Each path below is one point turned by a fixed rotation once a step. After each direction that follows a path, write how fast that rotation turns it, in deg/step (0 if it stays still).
Each turn is a multiple of 5 degrees from 10 to 175, or 0.
Each row of a path follows its step; steps can be skipped.

step 0: [ -6  -7  -5   8  20   8  -5 -12  -7  -4  -7  -8  10  -5   9  14 -14 -20
  -5   0  17   7  19 -12  -1   4  18  18  12   1  16 -13 -11]
step 1: [ -5   5   3   2  -7  -3  12 -15 -21  19   5  -3   2   4  -5   5 -15  -2
  -2 -27 -20 -11 -20 -13  -4   4  14  -4  -6   2  20   4   1]
step 2: [ -1  -6 -16  -3 -16  -4  -4 -14  -2  14 -16  -2  -1   4   4 -17  33  -5
 -11  -4   2  -4  -5   4  -5  -1   3 -16  -6  -6 -10  14  23]
step 3: [ 26   1   3  11  -9  -8   8  -1  -1 -14  -1  23  -5   0  -8 -18  18  10
   7  17  21   9   4 -12  -5  -7  -1   7 -13  -2  -5 -13 -10]
step 4: [ -2  -4   7  -6   0  21  -2  16   9 -28  -3   8   3   0  -3  -9 -12  -2
   0  10 -19  -3 -17 -22  16   1 -12   8   7  17  -3   3  -7]
step 5: [ -9   9   1 -21   4  18  -5   8   1  -5   7 -18  -1  -3   6   4 -14  -8
  -4   3  19   7 -17  25   4 -21  -3  -1   3  -7  17  13   5]
step 6: [ -4  -5  -5  21  -1 -15  -5   5 -10   3   0  -3 -17  11 -10  17 -15  17
  18 -10  13   8   0  25 -10  10  -5 -16   8   6   1   6   6]
step 7: [  7  -5   4  10  12  -6   5   1   9  16 -15  10  11  -4  -1  24  -3   5
 -21   8 -11   4  26 -12  -6  -5  -5 -20   8   5 -14  -2   8]
step 8: [ 18   4   2  -7   4  -2  21   6  11  24  19   8   8 -13   4  -8   8 -22
   5   3 -14  -1   3  -2 -11   7   6  12  15 -12   4   0 -16]
step 9: [-15   2 -17 -15   9  -1  -3 -18  -7  -4 -10   0 -14  14   6 -17   1 -13
   4   6 -14 -17  -9  14  -4  16  -3  14   0   2   1 -23  -8]
step 10: [-11  22  -3 -11   1  -3 -10 -11   4  -6   7  -2  -9   7  -2 -10  -1  25
   1 -17   2   0   9 -15   1 -17 -12  -2 -24 -14   7 -10  13]
step 11: [ -3 -12 -11   7 -21  -5 -15   8   8  -2   9 -12   8  -1 -11   0  17   6
   6 -16   5  20   8 -12  28  -3  -2   0   6   4 -11  11 -15]
Directions:
[ 0  3 -2 -5  7 -3  1  2  6  5  4  2 -1  2  0  5 -4  2  1  1 -6 -1  7  9
 -3  1 -7  0  5 -1 -2 -4 -3]  35
[-1  5 -2  0  6 -1  0  8 -4  5 -5  5 -1  2  3 -5 -2  3  0 -2 11 -1  1  0
  3  7  1  4 -1  3 -4 -4  5]  110
[ 6 -1  5 -3  2 -6 -3 -2 -6  4  2 -2  1  0  9 -4 -7 -4  1  2  1  4  2 -1
 -1 -6 -5 -2 -8  4 -2  1 -2]  155
[-10  -3  -2  -4   4   7  -1   1  -3  -3   7  -1  -7  -2  -1  -1  -1  -1
   1  -3   3   3   6  -2   1  -1  -2  -1  -2   6   8  -2  -1]  70
[  7  -3  -6  -3  -1   2   4  -5  -3   7   0   1  -2  -6  -1   0   4  -2
  -3  -3  -1  -7   0  -4 -10   3  -4   2   0   3   0  -4   2]  55
[-1 -4  1  0 -7  0 -4 -2  2  3  1 -1 -4  5  5  0 -3  4 -1 -8 -1  3 -5  4
 -1 -5  2  1  3  0  2 -9  9]  85
[  1   9  -5   4   2   1  -5  -4  -2  -2   3  -4  -5   1   2  -3   1   4
  -5  -3   0  -4  -4   6  -2   3   0 -11  -3  -2   0   2  -2]  90
[  0   1  -3  -2  -2   3   2  -3   1   2  -6  -3   1   2   0   5   1  -1
 -12   8   4   0   3   4   5  -5   1   1  -5   1   3  -6  -2]  155

step 0: [ -8  -1 -18 -10 -21  26 -10   8  -7  -8  -2  -4   6  -9  -1  -8   5  10
 -10  19 -19  21  11 -15  10  12  13  -6  -8   3   4  -2 -11]
step 1: [  4   2 -10 -18  18  13  -9  -3 -17  11  12  -1  13  -6 -18  -2  -2  -3
   9   2 -15  17   3  -5  -5  22   8 -16 -21  19  11  -4   9]
step 2: [-14 -18  -9  -9   0   2   0  -2  -8  -4  20  -5  18   7 -14   2  18  -2
 -12  18   5  14   1   0  14  26  17 -15  15   3   4  -3  10]
step 3: [-14   4 -11  -4   2   5   6  17  -5   2   8 -19   3 -10 -38 -26  16   3
 -10   3   3   3   3  -7  -1   6  12  -3  -7  16  12  10   3]
step 4: [ -9 -12 -13  -7   3   9 -18   7  -6  -8  -5  -2   9  14 -19  -4  -1  12
  -6   6   1  -2 -14   0  22  21  -3   6  -2  37   6   6  -4]
step 5: [  3  -6  -7 -11 -18   6  -7   8 -11  -6  13   4   7  -7 -25  -8   1  21
  13  -5  -3   7  11   3  24  12  27  20  -6   3   6   4  11]
step 6: [  2  -7 -16  -1  24   4 -20   9  -3 -15  13  10  -1 -11 -20  -8  -6   5
   3  18  -1  10  20   6  -1  23  -1   8   2   6   8  22  -1]
step 7: [-17  10  -4   0 -14  17 -17   3 -18 -12  -1  15  11   1 -19 -10   2  -5
  -5   4 -11  12   4 -10  19  18   8 -14   8  -8   9  21  -8]
step 8: [  3  -9  -3 -12  -9  20  -4   9 -17   9  11   6   3 -10 -11  -8   1   6
  -5  11   7  14   1 -24  -8  28  -3  -1 -27   7   9  16   2]
step 9: [-23 -21  -9  -5   1  15  -6   4   2   1  13  12  10  -5 -13  14 -12  -9
 -10   4  -9  10   5  -7   8  15  20 -16  -2  22   6   6  19]
step 10: [-16  -7   7   7  10  -3   5   2 -17   4  25  -1  16   5 -22 -23  15   0
 -10   5  -1   2   9  -6  18  10   6   1 -17   3   4  11  21]
step 11: [-16 -15 -14  16  -8   6 -20  15   0  -8  -1  -9   3 -12 -18  -9  11  -3
 -23  18  -4   2   5  -7  10  15  -1  13  -6  23  -5   1   0]
Directions:
[-2  3  0  0 13  5  1 -3  1  0 -6 -1 -1  1 -3  3 -7 -1 -1 -1 -5  0  1  1
  2 -7  3 -3 -1  6  1  6 -3]  130
[ 3  1  9  6  7  0 -1  3 -2 -2 -2 -2 -5  0 -6 -1  6 -4 -3  4 -3  0  1  2
 -1  4  3  1  8 -6 -2  0  5]  90
[ 2 -5 -1 -2  4 -5  5 -7  4 -3  3  6  5 -1 -2  3 -1  1  5  1  4  0  8  3
 -3  1  7 -1  2 -1 -1 -2  7]  95
[ 2 -2 -1 -3  1  3 -4 -3  9  2  1  2 -7  3  4  2  1  0 -6  7  6 -3  3  2
  7  6 -2 -3  0  2 -4 -1 -3]  160
[ 5 -4  4  1  8 -5  0  0 -5 -6  4 -1  1  0  1  3  1 10 -2  5  3  2 -4 -1
 -4  1 -8 -2 -4  3  0  3 -1]  160
[ -1   2   2  -3  -4  -1   3  -4   0   8   1  -4   0   0  -1   6   0  -5
   3   4   4   7  -2  -3  -5   3  -1 -10   3  -1   4   7   0]  55

step 0: [ -4 -15  11  -9 -22 -10  10   4  -7   1   3  -8  -5   0 -20  13  -5  -1
 -17   7   4   6  15  -1   6  -7 -13  -5 -13  23  27   6   5]
step 1: [  5  -8  16   2 -19  -9 -16 -13   8   3   8 -13 -11 -17   9  -8 -11  -6
 -18 -11   3  -4   0  -3 -19 -23  -2   5  16  -2  16   2 -14]
step 2: [ 14 -19   5 -15  12   3 -16  -3  -7 -17  12   2  -8   1   2  -2  -8  -1
  -2   4  14   2 -12  32  14  -9  11   4  11   9  15  13  -1]
step 3: [ -1  -5  32 -17   6  11   2   3   5   3  -6  10  -3 -22  10  20   4  -6
  17   5   7 -20 -18   3  -3   1  11   5   6   3  -4  -4 -15]
step 4: [-18 -13  13   9  14  18  -5  12 -11   6 -10 -10  -1   5 -16  23 -25   5
   8  -5  -3 -10   4   8  12  -4  -2  19 -11  -9   3   3   2]
step 5: [  1 -20  11 -17  23  -4  11   4  11   8  -4 -10 -15   0 -10 -11  -2  -3
  -5 -10 -33 -12   4 -13 -11   1 -10  13   1  -9   0  -3  -6]
step 6: [-16   6  -8 -13   7  -9  -1   8   5 -14 -10 -23  -9   3   0 -15  -3 -12
  -8  20  -7  -4  17  20   2  -5   2  24  -3  14   2 -15   6]
step 7: [ 12  -9  10 -18 -15 -20  16  -9  17   5 -16  -5  -3  -1  10  12   8  -5
   3   3   6  -6   7  17  -4 -16 -22   3   4   1  -9  -4  21]
step 8: [-20 -18   6   3 -11 -11   1   2  -6  -5   1   3   5   7  15  -3  -8   9
   1   3  32   0  15   6  -3   5 -23  21  19  -3   7   8  -8]
step 9: [  4 -24   4 -19   2 -10  12 -14 -17   7  -3  -1  -6 -11   7  16  -1  16
  -3   5  -6  11  14   1   3  -3  -1 -13   5  10  11  16 -29]
step 10: [-17   0   0   2 -13   9 -11  12   9   1  12  -1 -22 -20  -7   9  -4  14
 -13  13  -2 -10   4  19  -7 -12   8  -3   8  -7   8  -3 -28]
step 11: [-11 -24  10   8   8  -5  -4  -5   9  -3   8   2 -10  -8   0   2   1   3
  -1 -11 -17  -8 -26  27  11 -21  -4  -6 -14  12  -1  13   5]
Directions:
[ -3   1  -3  -2   1  -3   3  -5   3   5  -3   6   0   4   0  -3  -3  -5
  -3   2   2   5   7  -2   2  -1  -8   0   3   2   1 -11   4]  45
[ 0 -2 -2 -3  1 -1 -6  1 10 -8  1  6 -2 -2  2  1  3 -4  2  1  0  5  1  8
 -3 -3  6 -2 -1  1 -7 -3  3]  85
[ -9   0  -1  -2   1  -2   4   4   0  -3  -1   1  -2   0 -10   3  -6   5
   5  -4  -4   3   3  -4  -6   0   2  -7  -1  -1   2  -1  -4]  70
[-5  2 -3 -3 -3 -4 -1  4  3  2  0  0  4  3 -2  4  7 -2  7 -4  5 -8 -7  2
  7 -3 -4 -2 -1  2  1 -3 -1]  90
[ -2   1   2  -4   3  -2   6  -2  -2  -5   4   0   1  -5   1  -3   1  -4
   1   2   5   3  -1  -3   1   5  -1   3 -12   7  -1  -1  -7]  120

step 0: [ -5 -10   8 -11  -6   2   2  -5   6  -8  22 -11   4  -5  -5  11  13  -9
  -5  16   9 -12 -18  12  -4  12   2  15  16  13   2   5 -11]
step 1: [-16  -2  13  -8  -7  -1  -8  13  -5   3  -3   9   5  -6   4  27 -21 -12
  -5  -6   7   0  -5  -8   4  -2   0   5 -22  -8   0 -17 -10]
step 2: [  3   8 -11   0   5  -2  -7   0   9  -3  11  -8   5  21  24  -1  14   8
  -4 -16  10   5 -12 -14   8  13  12 -17  -8   0 -11  -5   0]
step 3: [  0  -2   9 -10  -2 -12  -9 -20 -10  12 -13 -14  -6  -8  12 -14 -15  -8
   4  -4  -7  -9   5 -16 -12  18  -9  -3  10  13  -6   6   1]
step 4: [ -8   3   9  -6   3  25  13   4   0   0 -14  17   7  -4   2 -10   9 -10
   7   1 -10  18  22  -5  -8   8  16 -12   3 -10   5  -6   2]
step 5: [  9  -4 -12  12   2  -3   9  -4  17   8   3  -9  27   2  -4   3   2  -8
  14   2 -14  17 -14   5  -3  -5 -13   3   8   4   4   5  23]
step 6: [  6 -13   0 -19  -6   3   1  24   2  -9   5  -7  -2  -1 -12   0 -10  13
  20  10  11  -8   6  11 -10  16 -16  10   8  -4   6  -7  -6]
step 7: [  1   8  -1   0  -6  16   2   5  -8  -1 -10   4  -3 -11   4  13  -5  -1
   2  13  16   6 -23  14  10  -6  -3 -19 -24 -11  -6  12  -4]
step 8: [ -5   6  -8   8  18  -2 -18  -3  -2 -13   3   1  18   9   6 -22  -8  11
   4   1   2 -24 -14  -8   7   0   6  10 -16   9  -2  -1   2]
step 9: [  3  -6  10  -1  -2  -2  -4   3  -4  -2  -4   9  -6  -4   5   4  11 -14
  -1  -7 -17 -18  10   7   4  21   1   0   5  13 -20  21 -24]
step 10: [ -7  -1  12 -18  -8   8   6   9   0   2  -9  -5  18   2   3   4   9 -20
 -20   2 -11  -2   0 -14   5 -17  14  -3  -3   9  17   1   8]
step 11: [  0 -14   4  10  13  -9  -4  -1  23   7   2 -12   8   8   7  15  14  -9
   4  -9   0  -7  -9  -1 -17  10   4   9   7 -22   5 -14   3]
Directions:
[-3 -1  4  6  6  3  0 -8  2  0  0  6  7 -5  1  2 -1  3  1  1  3  4  1  4
 -4 -1  4  7 -4  3 -3 -6 -4]  100
[ 5  0  6 -2  5 -3 -5 -4  0  1 -5  4  3 -3  6 -5  2  3 -3 -8 -2 -1  6 -2
  5  2  1 -4 -1  4  4  7  0]  60
[-2  6  0  2  0  6 -6  2  6 -2  3  5 -2 -5 -2  3 -2  5  0  8  2 -2  0  1
  8  3 -5  5  0  0  3  7  3]  45
[ 6  3 -5  7  5  3 -4  0  6 -1  9 -1  3  4  5 -3 -3 -6  2 -4 -4 -1 -1 -1
  2 -5  0 -1 -2 -6  4 -3  0]  120
[-2 -1  5 -2  1  0  0  2 10 -2 -1 10 -3  9 -2 -2  3  2  5 -1  5 -3  2 -1
 -4 -2  0 -3  3 -5 -6  2 -3]  155
[ 6  2 -1 -6 -1  0 -2  0 -1  5 -3 -3  1  1  8  6  0 10  0 -2  8 -1 -2  2
  1 -2 -5  2 -3 -6 -1 -5 -2]  70
[  1  -2   0   2  -4  -1  -1   0  -3  -7   3   5   6  -6  -1   4   3   3
  -7   0  -3 -12  -4  -1  -1  -3  -1  -5   2  -1  -2  -2  -3]  40

step 0: [ -2  -3  -5  -6  11  -9  11  13   5 -21  -5  -2 -14   3  -9   9 -17  -3
  19 -14   7 -20   3  -9   3 -11  13  -1  16  -3   7 -15 -12]
step 1: [  2  -1  -1  -8  14   6   0 -18 -25 -21 -17  -4   8  10  -5  15  -3  -3
  20  -2  -1   2  20   5   4  -1  -9 -11   6   9  -2  -8  11]
step 2: [  8   5 -23 -12  30 -14  -3  -6 -15 -10   3   4 -10   1 -11   1  14   5
  -7  -7  10 -14  -5  10   4  11   8 -11  14  -4  -1  -5 -11]
step 3: [ -5   4 -12   6  11   1  -5 -28  -5  -2  10  17   4  -4   6   7   4  17
   4   5 -14  -7  13  18   8   4   3  -2 -11  10 -25 -12   7]
step 4: [ -2   1 -12  -7   5  -9  15   9  10  11   3   9  -7   3  12  11  16  12
  -7  -9   2 -26   3  -3   0  25  21   3  -7  -3  -3 -15  11]
step 5: [  7 -10   5  23   2  10  -5   4   4  10  -7  12   9  -2   0  10  -7 -12
   7   6  -4 -15  19  11  10  23   6   7 -13  21   1  -9  11]
step 6: [ -4 -19  -9  -1  -9 -12  13  20  -5   8   7 -16   4   6  -6  -3  20 -18
   4   5  10 -25  -2   3   7   9   2  -6  -4  17   3  -8  -7]
step 7: [ -1 -23   3  12  -3  -4   1   9 -11 -20  12   1  10  -3   1 -10  -9  -8
   0   1   8  20   9  16  -3   9   3  -1  -9  26 -14 -13  -3]
step 8: [-14   3 -14 -15  -8  -5  17  23  -1 -13  18  -1 -13  16 -12   6  -1   0
   4  10  -6   6  -1  -4  -5  12  11  -4  12  14 -12   2 -14]
step 9: [ -3  -5   0   5  -3  20  -5   0  -7 -14  -7   8  -4  19 -14  14   1  12
  -8  -5  -3  20  -2   7  -2   0   4  11  15  27  -8  -7  18]
step 10: [ -1  -4 -25  -3  12  -7   7  11  11  -7 -13   1 -27  18 -14   7   6  -5
 -17  14 -10  -6 -10   4   3  -1 -14   9   7   0   1  -6   5]
step 11: [ -6  -1   6  21  10  -1  -1   3   0 -18  -3  19   6   7  -1  -3  -1  11
   2   4  -6 -12  -7  10   4 -23 -17   9   2   7  -3 -27  17]
Directions:
[ 5  4 -2 -1  4 -6 -3 -4 -2  4  4  4  4 -2  4  3  3  1 -3 -8 -4 -6  6 -5
 -3  1 -7  2 -1  4  2  0 -2]  35
[-5 -1 -7  2  6 -3  1  6  3  3 -1 -5 -1 -4 -5 -5  6  1  3 -3 -3 -1 -3 -8
 -6  2  5  0  5 -3  3 -1 -1]  175
[ 1 -6  0 -3 -2 -2 -1  1 -2 -1 -8 -4  1  3  6  1  8  5 -6 -4  5  7  5 -4
 -1  0  1 -4 -4 -1  1 -4  3]  135
[  3   0   3  -5   2   1  -2   1   7  -5  -2  -4  -6   2  -7  -1  -3   8
   3  -3   2   0   2   1  -5  -3 -12   0   5   2  -2  -1   1]  35
[-7 -4 -3  4 -3 -7 -4 -4  0 -5  0  3  0 12 -3 -3 -2  0  2 -3  3 -5  4  0
  3  6  1  2  2 -1 -2  1  3]  0
[ 2  7 -1  5 -8 -4  0 -5 -1 -5  1  0 -8 -2 -4  4  6  4 -3  0 -4  1  0  5
 -7  2  4  0 -3  0  3  2  1]  60

step 0: [  9  17  14   1  -4 -20   4  -9  -5   0  -9  -8  -1   1 -10  16   5  11
 -10   7  -7 -11   4 -13 -14  -1  17  -5   8  25  12  -1 -14]
step 1: [  5  -9  24   5  -3 -17  -1   1  -4  15   7  -5  -3  15  25  -8   4  13
  -6  -2  -3  -5   7  -4 -20  12  -5  -6 -11   3  -3  19  -5]
step 2: [-11 -13  14  -2   6 -15  -5   1 -19  -9  14 -11   1 -10 -10   7  -8  13
   3  -5   2 -15  17  12   1   7 -17  19  -9   6  15   8   4]
step 3: [ -5  -8   1 -10  -6 -22   3  11  -1  -5  -4  -6   8   4 -18   2  16  10
  -3 -27  -4  -7   9  -5  -5  -9 -13   3  -9 -17 -24  -7  -1]
step 4: [ 18   6  18  15  -6   1 -11   7 -13  -2 -10  -5  12  -9 -21  -9 -11  -5
  16 -11  -6   4 -11   2   5   0 -23 -11 -11  -3  -5  -6 -12]
step 5: [ 10   9  -1 -10  21  -1  -8  -6 -12  -3  -1  10   5   5  -7  19 -11   6
   1  -8   7  15 -11 -21  10   2  -9  -6  -9  15 -23   9   5]
step 6: [  2  16   5  -3  -6 -17  17  -4  -5  -6  -6  -1 -10  -8 -11   9   0 -19
  -6   3  -4  -5   5 -12   0   3  -7 -30   8  20   0  19   0]
step 7: [  6  -7  11  -6   5 -10  -3 -12 -22  -2   7  -8 -17   3  22 -11   0 -15
 -18   2   4  11   0 -17 -18  -3 -13  -9  -5 -11   6   8   3]
step 8: [  2  -3  -1  -4  -5 -15   0 -18 -17 -12  17   1 -19 -16  -3  -9   4  18
  -1  -2  17   3  20   5  10   1 -15   1  10   6  10 -11   2]
step 9: [ 18   6 -12  -5   2 -20   6  -5  -3   0  -6 -15   0  -3  -2  -7   2   9
   4 -23  -6   7  16  -3 -22  -3   1  10  20 -10 -14 -12  -6]
step 10: [ 27   9   8  21 -11   8  -6   8   3  -5   7  -7 -11  -9   5  -2 -15  15
  16   1 -17   2   8  -7   0  -2 -13   5  -6   3 -11  -1 -17]
step 11: [ 18   1  -5  -4  14 -20  -2  -1   7 -10   0   2   4  -6   6  28 -19  17
  15  -1   8  -4  -5 -13   2  -9   4   4 -10  -5   0  21   1]
Directions:
[  3   2  -4  -3  -3 -10   6  -1   6   5  -3   3   4  -2   0   0   4   1
   2  -1   5  -6   1   2  -1   1   4 -10   0  -3  -1  -2   1]  130
[-2 -6  0  0  1 -1 -2 -3  6 -5  2 -4  2  0 -2 -1  4  1 -4  0 -2  4  2  6
 -3 -8 -7 -4 -1 -2  5  0 10]  70
[ 5  6 -3  2 -2  0 -8 -3  1 -3  2 -1 -4  5  3 -4  1  7  1  3 -1 -9  4 -1
 -7  2  3  2  6 -1  2  0  4]  40
[ 2 -8 -5  5  9  3  5  1 -4  2 -3  2 -2  9  3  2  8  3  1  2  1 -2  1 -4
 -1 -2 -3 -2  1 -3 -6  0 -1]  170
[ 9  6 -4  4  3  0 -5  0  3  4  6  0  5  2 -4  6  2  1 -1  3 -7  5 -2  2
  2 -3  2 -4  0  2 -1  3 -5]  65

step 0: [-22   7   6  14   1   9  20  -2 -13  13   1   5  22   7  10   3  -3   5
  -7 -16 -12   5 -10   4   4 -14 -16  10   3  -5   5   1  14]
step 1: [-19  10 -10  25  -4  14  -6   0  -3  -9   8  12  -9   0   1  -1  14  -3
  -2  23   3  16   2  -1  -3  -7  -6  -7  26   4   0  -4  -3]
step 2: [-24   7  14  -5   6   9   8   1  -4   2  18  11  14  -9  10  -7  -5 -14
  14  -6   2   0  24  15 -13  -3 -10   6  -1 -15   0  -1  -2]
step 3: [ -4  11  24  15   6  -4  -8 -13   7  -4  13  21  -2  -5   1 -11   4  10
  -3  25  11   7 -13  -3 -15  -8   3   9  -4   8   0  10   1]
step 4: [ -7  10  30 -14   6   3  11  -4  -1   7   6  -1  -8   7   6   7  19  -5
   6  10   9   2  18  -1  -4  22   7 -15  -4 -14  -5  -5  -4]
step 5: [ -2   1   9   1 -10  -4  10   5  14   4  -2   4  -8  -1  -3   4  23   2
  -3  11  12 -23  -7   1 -11  -6  -7  25 -24   1   1  16   4]
step 6: [ 11   5  -6  -5  -4  -9   1 -10  -2  -8  -5   4  -1   6   1   5  14  -6
  -6  16   4   6  22 -22   1  28   1   9 -16   6  -9 -19   3]
step 7: [  9   1  -7   6   9  -3  -8  -5   7  13   8 -18 -18  -7   8   5   7  -3
  -9 -18  -8 -23   7  12  -7  13   1  23 -14  -3   5   0   0]
step 8: [  1  -7  -7  28   0 -15   6 -23 -16  10 -16  -5  13   4  -2   2   3   6
  -7  -8   1   1  -6 -19   2  13   0   1 -14  13   0  -8   7]
step 9: [ -8  -4 -12  21  -2   8 -10   5  -2   1 -13 -17 -15  -3   0   9   8   0
  -8 -13  10 -10   8  19   0  13   6  -2  19  -2 -10 -20   0]
step 10: [ -8 -13 -13  23  -8   1  -1  -3 -17   1  -1   1  22  -4 -14   4 -16   4
  20 -14  13  -1   3   7  -2  -1 -13  15 -11  -5  -1   4  -5]
step 11: [  7  -4   2  13   5   8 -21   5  -6  -4   2   7  -6  -5   6  -9  -9  15
  -9  -2  25  29  -2  14   4   3   6   1   9   8 -13 -14   4]
Directions:
[ 4 -3 -2 -2  1  1  0 -1 -1 -1  0  0 -2 -1 10 -7  2 -4  2  5  5 -2  0  0
  7  9 -1 -3 10 -3  0 -3  1]  145
[-7 -3 -3 -5  5 -3 -9 -1 -7 -5 -2 -2 -2 -1  0 -1  8  6  1  3 -3  5  2 -2
  0 -1  1 -3 -1  3 -5  0  3]  145
[ -1   2 -14  -1  -1   0   1   6   3   1   1   4  -3   0   3  -1  -1   0
   1   3   4   8   7   0   2  -2  -3   6  -5  -4  -1   2  -1]  80
[ 2  1  3  0  2  2  2  0  6 -5 -1 -7 -5  1 -5 -4  5 -1  1 -6  2  6  7  1
 -2 -2 -1 -3  2 -5  7 -8  0]  145
[  4  -3   3   1  -2 -10  -1  -1   9   0  -2   3   1   3  -1   2   7   0
  -2  -2  -5  -1   8   2   8   3   1   1   0   3  -1   7  -1]  35
